In the rows, zero is written as 128.
One turn sends every row of this set to another row. A few are shown first. Where does it send the rows asked after them?
J_254: [149 122 127 138  92 141 128 174 148 117 100 116 140 124 141 122 115 130
 116 127  92 136 134 141 127 131 117 126]
J_488: [112 104 123 163 113 136 122 130 135 147  98  75 122 121  95 116 129 118
 112 131 127 132 155 149  99 137 148 127]
J_622: [131  97 121 123  89 174 124 143 134 140 144 120 148 106 112 118 150 115
 113 123 101 147 131 158 133 109 137 153]
J_930: [116 117 131 144  91 141 154 170 126 125 132 105 132 119 130 123 127 132
 129 125  95 151 133 171 119 140 132 154]
J_276: [131  84 132 136 135 145 141 110 123 139 105 118 126 136  97 113 132 133
 113 137 115 147 163 174  94 127 143 142]
J_865: [125  86 147 153 125 140 116 125 135 153  99  87 118 129 107 127 126 121
 129 146 122 117 164 134 144 129 145 141]
J_13: [144 124 147 122 136 135 159 138 139 110  99 139 131 111 116 102  94 106
 109 129 112 125 129 151 143 122 125 172]
J_631: [145 110 132 125 141 137 115 115 119 131  96 116 123 132  99 139 116 138
 111 144 117 130 168 140 113 124 158 152]
J_513: [123 104 166 158 125 115 129 110 117 125 108 123 118 101 101  96  89 124
 103  99 120 153 149 124 135  97 130 122]
J_38: [126 126 115 131  73 136 139 165 145 128 122 108 150 125 116 134 117 146
 109 132 105 154 138 165 132 118 144 135]
J_803: [117 117 127 112 135 121 150 135 143 114 101 116 125 108 106  98  89 116
  94 126 123 134 124 174 136 129 134 173]
J_20: [138 118 135 130 110 133 116 144 117 113 101 110 129  92 102 123  85  94
 116 115 146 142 141 150 153  98 157 166]
J_497: [112 128 172 133 129 128 138 126 141 117 108 118 124 108 118 100 119 131
  85 104 124 155 157 117 141  93 107 133]
J_649: [116  92 126 155 120 141 148 139 157 146 122  71 138 114  91 117 131 120
 123 144 121 133 166 146 121 124 152 147]
J_165: [142  84 134 118  98 170 117 163 124 138 118 128 141 106 134 119 138 125
 126 126 116 144 167 151 137 104 114 150]
J_86: [105  93 130 138 110 126 121 120 131 120 114  99 118  83 109  98  99  96
 119 119 138 134 131 179 151 103 144 161]
J_39: [126 112 167 146 141 123 144 119 129 135 106 124 122 107  98  90  95 121
  89  99 115 146 142 114 132 113 119 132]
J_92: [133 121 147 122 114 155 126 131 146 134 113 130 120  98 112 100 111 116
  94  96 125 163 143 140 136  87  94 113]
J_48: [128 115 143 150  95 121 123 132 126 121 109 110 118  84 117 111  94  88
 127 120 142 124 142 151 152  86 145 153]
J_727: [159 101 130 122  92 158 120 146 124 146 131 128 134  93 138 124 136 113
 118 114 115 140 163 156 125  84 129 137]
J_368: [107  94 130 140 105 125 134 138 130 112 138  90 109  95 119 115 110 102
 136 124 119 137 124 173 134 111 152 173]
J_16: [133  99 136 136 134 128 107 126 151 142 130  98 121 110 118  98 109 134
 100 115 113 143 159 111 121 109 107 104]
J_205: [100 118 127 145 101 134 133 127 125 103 118 107 138  73 100 116 105 114
 118 124 121 135 140 160 143 102 161 175]
J_584: [127 124 146 137 107 146 122 135 148 112 101 126 123 106 117 104  98 126
 104 102 114 168 136 142 141 100  95 103]
J_81: [119 117 126 112 127 122 162 149 139 118 132 105 114 108 115 116 104 116
 111 127 115 136 127 173 121 125 147 186]
J_489: [161 101 140 133 148 136 135 107 126 129 107 127 124 120 106 123 126 127
 122 142 107 138 176 153 102 110 146 151]
J_479: [130 129 154 138 125 144 119 117 144 113 130 109 136 123 128 114 109 134
  99 109 118 162 148 128 152 102 111 100]
J_432: [141  97 136 132 141 127 112 114 141 124 127 116 126 113 121 104 101 150
 107 119 104 156 167 129 119 106 110 105]
J_959: [136  93 160 139 139 124 135 123 141 106 122 107 134 125 120 104 103 135
  97 105 125 165 165 117 125  92 125 114]
J_636: [121  93 129 131 121 146 153 120 131 127 129 108 107 134 107 131 131 126
 132 140 117 143 150 184  97 117 150 155]
J_950: [106 100 140 118 107 125 163 144 147 123 115 127 131 118  99  98 111 119
 103 138 121 126 125 155 144 112 138 186]
J_277: [138  98 153 125 128 142 150 153 137 120  96 122 134 119 108 106  91 100
 118 127 126 138 130 153 169 123 130 174]
J_833: [110 116 171 142 119 128 120 115 131 100 108 121 122 107 119 101 119 129
  97 104 122 159 150 119 141  86 111 129]
J_251: [133  86 117 133 123 135 130 119 136 108 118 112 135 134  86 121 124 131
 118 149 112 148 151 152  92 114 162 157]
J_353: [132  97 157 144 142 136 127 126 145 112 125  94 134 113 117 101 112 121
  93  99 124 156 157 102 125  99 123 117]
J_310: [134 121 154 123 123 144 116 117 144 125 138 117 130 130 123 109 118 125
  88 108 128 157 143 122 143  91 110 109]
J_810: [137 122 118 125  89 147 110 183 131 117  96 112 143 114 131 132 115 138
 114 127 115 143 156 136 123 124 123 139]
J_648: [124 108 123 139  87 134 131 176 131 133 120 107 150 116 135 106 117 136
 110 119  96 151 131 165 134 143 119 134]
J_947: [124 111 124 126  84 145 133 157 110 138 149 114 122 108 121 123 141 114
 119 116 116 148 136 165 101 110 144 164]
J_678: [108 116 120 149 114 146 140 138 142 131 121  74 108 121 104 132 130 112
 124 134 120 129 138 158  98 135 151 148]
J_799: [134 104 139 167 115 120 120 136 149 141  96  79 115 124 109 117 124 109
 127 143 119 117 156 124 118 124 140 130]
J_225: [138 101 116 116  89 146 113 152 108 145 141 125 144  96 127 108 132 123
 101 107 113 155 145 169 116 107 133 148]

J_947 moves to J_368
J_39 moves to J_432
Where do these go?
J_38 moves to J_950
J_225 moves to J_86
J_833 moves to J_353
J_489 moves to J_727
J_165 moves to J_20

